Named moves (each a turn or a mirror), then the moves between two rows, first move first; the first pair answered:
Ladol (before -> after):
[6 1 14 -4 -7 0 1 6 0] -> [6 2 14 -1 -9 -1 1 5 0]
[-1 7 8 -3 3 10 20 10 -25] -> [-13 22 4 4 -9 5 9 18 -13]
[-7 10 2 -7 12 -4 11 0 -10] -> [-12 18 0 -2 6 -8 7 4 -7]
gazin (before -> after):
[12 -1 8 -11 0 -4 0 20 9] -> [17 -13 2 -7 -7 3 -7 11 11]
[-9 21 9 9 9 -7 1 -11 -13] -> [-11 22 13 11 4 -6 -2 3 -3]
[-15 8 6 -16 11 -14 23 -29 -16] -> [-19 25 17 -14 9 -22 19 5 5]
fida (before -> after):
[-9 3 7 -11 5 -4 35 3 -19] -> [-5 -11 17 -11 -15 -13 -5 18 27]
[-3 -6 -2 -1 1 1 0 3 -2] -> [-4 -8 -2 1 1 1 1 4 -1]
[-13 26 -9 16 -5 4 13 13 -2] -> [-10 10 -6 14 -16 -3 -16 -9 21]
[9 4 -9 12 -12 11 -12 15 5] -> [7 -1 -14 8 -10 13 -12 -15 -6]
Now pairs of rows:
(2 to 3 moves a pair)
[-17 13 -3 8 -19 -13 -3 6 18] -> [-10 -1 -15 10 -20 -4 -1 -25 3]	gazin then gazin
[-1 0 -4 12 -12 6 -14 24 17] -> [-8 15 -13 14 -4 12 10 13 -14]	fida then Ladol then fida
[4 -15 -15 4 -17 13 -10 7 8] -> [6 -13 -7 -4 -3 12 5 28 2]	Ladol then gazin then fida
[18 -15 0 3 -17 5 -8 19 7] -> [19 -19 -2 1 -18 3 -13 -1 6]	fida then fida then fida
[-24 25 25 -1 22 -27 -5 -8 15] -> [-23 32 19 10 19 -14 7 23 8]	gazin then fida then fida
[5 -1 9 -2 -1 -5 -9 10 12] -> [0 7 8 -7 9 -10 6 -6 -7]	fida then gazin
[-27 40 -1 -1 -4 -20 -10 2 10] -> [-22 37 -6 5 -11 -14 -15 8 16]	fida then fida then gazin
[-17 20 -1 12 5 -15 11 7 -12] -> [-15 16 -9 14 4 -9 12 1 -18]	gazin then fida then fida
[-2 22 -1 10 -5 3 5 23 -7] -> [4 -3 -13 11 -15 7 -18 -17 -4]	gazin then fida
[20 -46 -4 1 -16 12 -33 -16 -5] -> [-10 6 -29 29 -29 24 -10 26 -21]	fida then Ladol then gazin
[-9 5 -16 16 -16 -10 -17 -18 9] -> [-19 25 0 4 1 -23 4 -8 -4]	gazin then gazin then gazin
[25 -37 25 -16 5 -2 -6 34 25] -> [30 -32 16 -19 18 14 30 26 -16]	gazin then gazin then fida
[-11 24 6 1 8 -12 12 10 -9] -> [0 -2 -15 11 -7 7 -1 -23 -16]	gazin then gazin then fida
[14 -19 -13 11 -16 8 -21 -3 14] -> [17 -23 -9 -2 1 9 1 -26 -17]	Ladol then gazin
[-9 -14 -8 5 10 7 -17 -27 -4] -> [-9 -3 0 11 5 6 -18 27 16]	gazin then fida then gazin
[-11 22 6 -4 14 -8 18 9 -12] -> [-8 21 10 -1 8 -12 5 24 7]	fida then fida then fida
[-16 44 -34 16 -2 24 32 -7 -32] -> [-16 47 -31 27 -16 21 8 35 7]	gazin then gazin
[0 3 2 7 -2 20 7 40 -13] -> [-6 -1 12 -15 17 -1 6 -25 -28]	fida then gazin then gazin
[7 8 -1 2 6 9 -3 20 12] -> [5 9 -5 -2 12 13 12 6 -10]	fida then fida
[-10 13 10 -2 4 -8 -2 19 11] -> [8 -7 14 -9 10 -3 2 17 11]	Ladol then gazin
[-6 23 15 -11 14 -12 11 19 1] -> [3 -7 -1 -7 0 -5 -11 -37 -4]	gazin then fida
[-9 8 0 -1 -7 -9 -7 4 9] -> [2 0 1 -5 3 1 12 9 -9]	gazin then Ladol then fida
[-7 8 -24 19 -14 18 7 -6 -18] -> [-9 1 -18 12 -13 8 -8 -31 -9]	gazin then fida then fida
[-4 -2 11 -3 -1 -18 -21 -2 28] -> [-6 9 -4 -1 16 1 24 -11 -26]	gazin then fida
[-6 -27 17 -4 0 -9 -31 -21 9] -> [-14 -19 22 -2 -1 -16 -33 -7 19]	fida then gazin then fida
[-2 0 0 -2 -10 -11 -26 -6 16] -> [10 -11 10 -11 0 -7 -15 17 14]	Ladol then fida then fida
[9 -16 -10 5 9 -2 -5 -7 -7] -> [-6 11 -3 7 11 -13 0 11 -1]	gazin then gazin then Ladol
[-16 14 6 1 -5 -18 -31 -25 21] -> [-3 12 30 -20 21 -26 -5 -3 12]	Ladol then gazin then gazin
[-17 20 21 -10 11 -16 17 -4 -20] -> [-8 2 13 7 -22 -8 -21 21 21]	gazin then gazin
[12 7 24 -8 -1 -12 1 3 18] -> [-6 26 5 10 -14 -8 -1 -6 9]	gazin then fida then Ladol
[-12 13 -12 -1 6 5 14 -12 -19] -> [-9 9 1 -2 -6 -9 -18 0 22]	gazin then fida
[-12 9 6 9 -5 2 15 3 -17] -> [-7 1 2 11 -8 9 12 -6 -22]	fida then gazin then fida
[-7 -1 -4 15 -29 0 -25 12 24] -> [-10 15 -6 16 -16 8 7 36 -4]	fida then fida
[8 -22 -15 6 -14 4 -20 -43 1] -> [-14 23 13 -16 21 -20 22 -15 -21]	gazin then gazin
[16 -21 13 1 -5 -5 -11 6 21] -> [19 -20 5 8 -6 7 1 22 10]	fida then fida then gazin
[-21 3 3 -23 1 3 17 11 1] -> [-10 -22 -10 -14 -15 16 -1 -7 10]	gazin then gazin then gazin
[-14 18 -7 4 9 6 14 -22 -25] -> [0 -11 -18 17 -16 16 -21 -23 4]	fida then gazin then gazin
[-1 1 8 3 1 -8 -18 12 22] -> [-1 -7 3 0 2 -9 -22 -14 18]	fida then fida then fida
[-14 21 -4 9 -7 0 0 16 2] -> [-4 9 -17 13 -12 15 1 2 -9]	gazin then gazin then fida
[3 -19 3 -5 -4 0 -13 -19 7] -> [4 -10 9 -1 -6 0 -12 17 18]	fida then fida
[16 7 4 -8 27 8 16 -16 -17] -> [14 17 13 1 13 0 1 29 17]	gazin then gazin
[16 -25 7 -6 -8 -2 -20 -4 23] -> [8 -8 16 -10 -2 -13 -16 13 30]	fida then gazin then fida
[-8 9 2 1 -18 -13 -20 16 11] -> [-4 7 -16 3 -7 4 8 -8 -32]	gazin then fida
[2 -10 -14 9 -7 6 -20 -19 14] -> [3 7 -9 8 9 14 18 22 -10]	Ladol then fida then gazin
[14 -14 -22 15 -10 29 9 8 -10] -> [6 -8 -20 19 -19 20 -4 22 9]	Ladol then gazin then fida
[-16 8 -11 -7 -8 -7 9 -20 8] -> [-9 1 -18 3 -20 4 -1 -2 19]	fida then gazin then gazin
[2 5 -14 3 4 21 11 2 -19] -> [1 -8 -6 3 -9 5 -23 -3 17]	gazin then gazin then fida
[4 -20 12 -11 -8 -8 -17 -22 12] -> [-8 4 26 -19 7 -21 2 -1 8]	gazin then gazin then gazin
[6 -8 -25 16 -6 24 -9 -35 -9] -> [-3 23 4 10 3 6 -3 39 20]	gazin then fida
[1 -4 -12 12 -22 6 -24 -11 18] -> [-8 24 7 2 1 -6 7 29 9]	gazin then gazin then fida
[10 -19 -3 -4 14 14 -2 -14 -15] -> [14 -22 -5 -2 3 16 -15 -6 0]	fida then gazin then fida
[0 -10 8 3 -8 -1 -14 1 11] -> [0 3 6 5 4 4 10 18 -9]	gazin then fida then gazin
[8 -8 -12 10 -7 15 4 7 -10] -> [4 -8 0 8 -11 2 -14 15 16]	gazin then gazin then fida
[-14 2 12 -13 12 -10 21 2 -13] -> [-8 -9 8 1 -11 -6 -8 23 20]	gazin then gazin
[-22 35 -4 7 0 1 3 17 -13] -> [-10 11 -19 19 -23 13 -24 8 4]	gazin then gazin
[-13 -4 -17 17 -16 14 5 -2 -4] -> [-12 -9 -13 12 -16 8 -3 -19 2]	gazin then fida then fida
[-12 9 -19 6 4 4 13 -18 -9] -> [-15 5 -9 3 -4 -7 -12 -16 18]	gazin then gazin then fida
[9 1 -11 13 -4 5 11 -23 -12] -> [16 1 -10 22 -14 10 3 11 7]	fida then gazin
[-2 8 3 0 -3 -2 2 22 -1] -> [5 -7 -7 2 -5 7 2 -8 -15]	gazin then gazin then gazin
[11 5 -1 5 2 17 26 44 -9] -> [3 -8 12 -19 21 -6 17 -38 -20]	fida then gazin then gazin
[9 9 22 -20 7 -20 -9 -27 8] -> [9 16 27 -15 3 -22 -10 1 22]	fida then fida
[5 -14 18 -25 12 -8 -6 -11 12] -> [9 -8 12 -13 -1 2 -8 24 21]	fida then gazin then gazin
[-1 -2 1 -11 11 6 10 -11 -28] -> [-2 -6 17 -12 2 -10 -22 7 15]	gazin then fida
[-6 -3 19 -4 -5 -3 -8 10 15] -> [-10 4 19 -10 7 -8 7 -7 -6]	fida then gazin
[14 -4 -7 7 -12 10 -6 25 -8] -> [8 4 1 3 -4 4 1 30 -10]	fida then gazin then fida
[-13 -7 1 34 -15 2 -28 36 11] -> [-7 -25 -14 27 -2 12 -8 -30 -36]	gazin then gazin
[9 -1 4 -20 32 0 35 13 -9] -> [18 -34 3 -15 9 -5 -13 -4 33]	fida then gazin
